In the rows, 128 means zero.
The rows of Z fall into 3 groups, which share some directions, and each row is roughly a mix of its group's hidden directions.
Z, 96 rows:
[[143 117 143 132 130 167  98 101 155  93]
 [149 111 130  79 129 123 167 138 125 157]
 [149 129 111 145 161 136  95 162 125 164]
 [117 118 142 122 103  89 177 120 145 112]
 [ 98  84 142 135 143 170 127 131 104 133]
 [139 115  98 143 143 152 131  79 147 102]
 [111 102 133 121 100 113 167  91 153 116]
 [122 129  96 104 115  80 137 133 103 155]
 [137 105 119 120 151 183 127  99 149 131]
 [171 166 104 122 145 114 113 130 160 130]
 [119 115 155 145 127 150 163 167  96 119]
 [159 135 140 119 128 170 106 106 145  91]
 [155 170  96 130 124 110 124 104 162 119]
 [107  73 136 164 116 115 151 129 123 132]
 [109  86 111 130 141 169 136 113 112 157]
 [121 124  99  86 141 111 134 140  90 158]
 [ 96 138 133 172  89 105 141 125 111 129]
 [108 113 154 149 158 156 116 163 103 111]
 [ 99 114 107 150 123  97 150 141  94 157]
 [144 111  88 149 155 121  96 128  96 145]
 [115 104 108  99 130 166 118  86 131 146]
 [139 139 162 147  98  81 130 135 154 117]
 [111 117 155 108  89  95 161 134 109 132]
 [102  92 148 161 128 141 143 147  92 139]
 [107 102 111 111 137 183 132  98 127 134]
 [112 112 112 147  98 117 159  87 144 103]
 [138 173 155 119 118 130 155 138  95 103]
 [112  95 123 137 147 138 115 159  92 164]
 [157 167 139 117 155 160  98 135 144 118]
 [160 151 118 132 159 153  79 127 130 129]
 [162 133 135 119 128 171 108 104 140  91]
 [144 147 111 109 127 121 117  99 177  96]
 [129 113  92 117 136 101 114  87 162 138]
 [143 162 149 127  98  79 125 140 141 115]
 [149 157 103 121 112 117 131  86 166 118]
 [151 148 125 108 119  75 107 153 128 146]
 [152 181 139 147 118 123 105 131 149 102]
 [102 100 149 152 130 129 149 147  85 150]
 [115 101 123 123 129  90 181 141 112 126]
 [136 116  97 141 162 152  85 131 129 154]
 [132 180 108 108 118  85 122 119 130 137]
 [148 149 122 103 123 134 153  91 163  98]
 [137 147 109 101 111 127 120  73 154 119]
 [148 162 136 121 117 152 106 128 158  85]
 [123 108 155 123 145 184 138 118 156 119]
 [128  90 152 120 150 156 125 162 109 156]
 [110  77 154 156 131 133 137 154 118 144]
 [114 120 108 163 106 126 157 128 110 174]
 [ 99  89 127 117 116 143 167 116 100 148]
 [127  65 122 127 151 139 146 117 128 152]
 [ 97 125 151 165 114 132 150 158  98 112]
 [176 130  99  94 140 146 123 120 112 152]
 [131 156 105 100 131  80 141 101 146 133]
 [120 133 100 102 136 148  94 131  93 163]
 [ 92 129  95 130 103  90 133 107 100 127]
 [110  90 143 167 139 153 131 159 110 135]
 [115 133 142 135 125 122 169 177  96 138]
 [139 185 132 115 113 122 141 158 132 103]
 [152 153 127 109 149 109  92 158 108 154]
 [149 161  97 137 147 112  83 127 147 121]
 [119 104 113 153 102 141 117  75 147 120]
 [112  78 131 136 108  88 150 118 123 145]
 [140 152  80 111 124  92 122 101 142 134]
 [141 170 152 109 123 136 121 179 128 139]
 [117 127 156 138 105 151 129  89 154  91]
 [166 172 123 129 128 105 110 129 164 115]
 [167 112 150 103 146 176 136 125 121 121]
 [132 131 129 158 142 117  77 164 118 148]
 [ 96 145  98 162 104  94 120 145 116 135]
 [127 132  85 113 132  87 116 109 150 157]
 [132 122 157 140 157 179 125 133 142  97]
 [102 117  98 145 124  86 139 114 101 157]
 [149 173 142  99 157 142 125 159 131 120]
 [127 102 102  81 155 139 138 105 117 148]
 [145 157 133 159 128 102  84 156 137 136]
 [149 141 127 104 160 112 107 166 103 154]
 [111 144 119 126 123  96 113 106 182 107]
 [144 175 133 125  98  92 120 117 150 111]
 [116  92 157 140 137 155 157 168 127 125]
 [126 125  98 155 104  73 134 121 109 125]
 [154 151 148 112 126 163 118 142 159  91]
 [ 99  76 117 159 132 130 141 150 126 145]
 [158 144 142 103 133 153 110 101 159  96]
 [112 140  83 162 103 107 134 117 116 102]
 [153 172 143 107 120  83 127 139 143 120]
 [168 132 132  91 152  99 121 108 155 131]
 [135 134 141 149 159 128 101 182 111 133]
 [147 151 159 165 122 125  90 148 151 122]
 [139 156 172 118 126 155 124 131 168 110]
 [109 102 127 158 159 170 115 145 106 138]
 [102 145 116 143 117  82 140 114  90 145]
 [125  92 117 102 156 125 124 144  97 167]
 [112 121 106 122  92  99 101  86 132 141]
 [166 128 145  98 142 162 113 102 149 111]
 [147 170 148 130 145 127 106 176 119 128]
 [145 117 128 136 172 176 102 139 140 130]]
Here is one row of each group, with its name. Which group are the others in?
[165 156 126  97 131 144 114 109 160 101] => P
[129 185 123 128 128 135 113 167 105 122] => T
[133 162  96 141 103  86 114 105 141 130] => K

[135 122 118 151 155 134  78 158 119 156] => K
[168 142  94  95 135 124 150  99 130 114] => P
[141 155  87 101 131  86 111 115 134 122] => K
[127 109 109 133 129 133 129 104 180  88] => P
[101 116 181 151 126 141 147 134 107 108] => P
[100 124  98 139 123  80 139 132 113 162] => P
[ 96 123 157 178 120 141 123 147 107 115] => K
[125  90 106 127 111  90 140  86 132 136] => T
[130 121 157 143 150 174 104 125 146  97] => K
